[[-.02,-.10,.02,.16,.01,-.20,-.32,.10,-.01,-.22,.02],
[-.11,-.16,.02,.07,-.01,-.02,-.32,.04,.27,-.24,-.09],
[.24,.11,.06,.09,-.21,.05,-.32,.07,-.13,-.16,.30],
[-.05,.05,.07,.30,.05,.03,-.46,.20,-.05,-.27,-.04],
[.16,-.16,.12,.15,.00,.21,-.29,.02,.05,-.22,-.06],
[.22,.17,.08,.18,-.09,.14,-.33,.04,-.11,-.15,.02]]
->
[[.22,.17,.08,.18,-.09,.14,-.33,.04,-.11,-.15,.02],
[-.02,-.10,.02,.16,.01,-.20,-.32,.10,-.01,-.22,.02],
[-.11,-.16,.02,.07,-.01,-.02,-.32,.04,.27,-.24,-.09],
[.24,.11,.06,.09,-.21,.05,-.32,.07,-.13,-.16,.30],
[-.05,.05,.07,.30,.05,.03,-.46,.20,-.05,-.27,-.04],
[.16,-.16,.12,.15,.00,.21,-.29,.02,.05,-.22,-.06]]

[[-.23,-.02,-.13,.08,.01,-.11,-.16,-.20,-.11,.15,-.28,.23,.14,-.62],
[-.50,.28,-.09,-.07,-.29,.29,.00,.01,.29,.06,.08,-.10,.17,-.15],
[-.21,-.04,.29,-.39,.54,.14,-.33,-.01,.14,.29,-.23,.39,-.03,.06]]
->
[[-.21,-.04,.29,-.39,.54,.14,-.33,-.01,.14,.29,-.23,.39,-.03,.06],
[-.23,-.02,-.13,.08,.01,-.11,-.16,-.20,-.11,.15,-.28,.23,.14,-.62],
[-.50,.28,-.09,-.07,-.29,.29,.00,.01,.29,.06,.08,-.10,.17,-.15]]

[[.05,.09,.04,-.31,.01,.18,.15,-.07,.18,-.14,-.10,.20,.05,-.20,.36,.25],
[.20,.22,-.23,-.06,.44,.04,-.03,-.01,.46,.24,-.26,.09,.01,-.16,.17,-.16]]
->
[[.20,.22,-.23,-.06,.44,.04,-.03,-.01,.46,.24,-.26,.09,.01,-.16,.17,-.16],
[.05,.09,.04,-.31,.01,.18,.15,-.07,.18,-.14,-.10,.20,.05,-.20,.36,.25]]

[[.09,.49,-.17,.06,-.47,.48],
[-.05,-.35,-.12,.20,-.29,.35],
[-.17,-.49,-.06,.48,.35,.48],
[.40,-.17,.03,.13,-.42,-.42]]
->
[[.40,-.17,.03,.13,-.42,-.42],
[.09,.49,-.17,.06,-.47,.48],
[-.05,-.35,-.12,.20,-.29,.35],
[-.17,-.49,-.06,.48,.35,.48]]

[[.09,.36,.11,-.11,.20,.05,.33,.01,.35,.26,-.17,-.22,-.01,.29],
[.10,.49,.21,-.22,.14,.04,.32,.12,.36,.33,-.36,-.21,-.02,.28],
[-.20,.49,.61,-.38,-.01,.33,.25,-.06,.09,-.01,-.41,-.07,.31,-.26],
[-.25,.12,.40,-.24,-.17,.21,-.06,-.05,-.21,-.20,-.20,.11,.25,-.44],
[.15,.22,.01,-.07,.01,-.11,.07,.24,.17,.26,-.20,-.05,-.15,.24]]
->
[[.15,.22,.01,-.07,.01,-.11,.07,.24,.17,.26,-.20,-.05,-.15,.24],
[.09,.36,.11,-.11,.20,.05,.33,.01,.35,.26,-.17,-.22,-.01,.29],
[.10,.49,.21,-.22,.14,.04,.32,.12,.36,.33,-.36,-.21,-.02,.28],
[-.20,.49,.61,-.38,-.01,.33,.25,-.06,.09,-.01,-.41,-.07,.31,-.26],
[-.25,.12,.40,-.24,-.17,.21,-.06,-.05,-.21,-.20,-.20,.11,.25,-.44]]

[[.20,.39,.10,-.33,.33,-.11,-.13,.02,-.19,-.42,-.01,.28,-.05,-.01],
[-.02,.19,.22,-.06,.20,.03,-.12,-.09,.00,-.10,-.10,.13,-.11,-.09],
[.35,.36,-.14,-.36,.22,-.12,.01,.22,-.24,-.42,.19,.29,.12,.17],
[-.16,.12,.39,.05,.20,.11,-.18,-.23,.10,.02,-.23,.05,-.22,-.21],
[.14,.12,.04,-.01,.13,-.33,.27,.07,-.27,-.03,.05,.62,.17,.01],
[.12,-.18,-.25,.27,-.19,-.21,.52,.28,-.13,.38,.28,.46,.39,.22]]
->
[[.12,-.18,-.25,.27,-.19,-.21,.52,.28,-.13,.38,.28,.46,.39,.22],
[.20,.39,.10,-.33,.33,-.11,-.13,.02,-.19,-.42,-.01,.28,-.05,-.01],
[-.02,.19,.22,-.06,.20,.03,-.12,-.09,.00,-.10,-.10,.13,-.11,-.09],
[.35,.36,-.14,-.36,.22,-.12,.01,.22,-.24,-.42,.19,.29,.12,.17],
[-.16,.12,.39,.05,.20,.11,-.18,-.23,.10,.02,-.23,.05,-.22,-.21],
[.14,.12,.04,-.01,.13,-.33,.27,.07,-.27,-.03,.05,.62,.17,.01]]
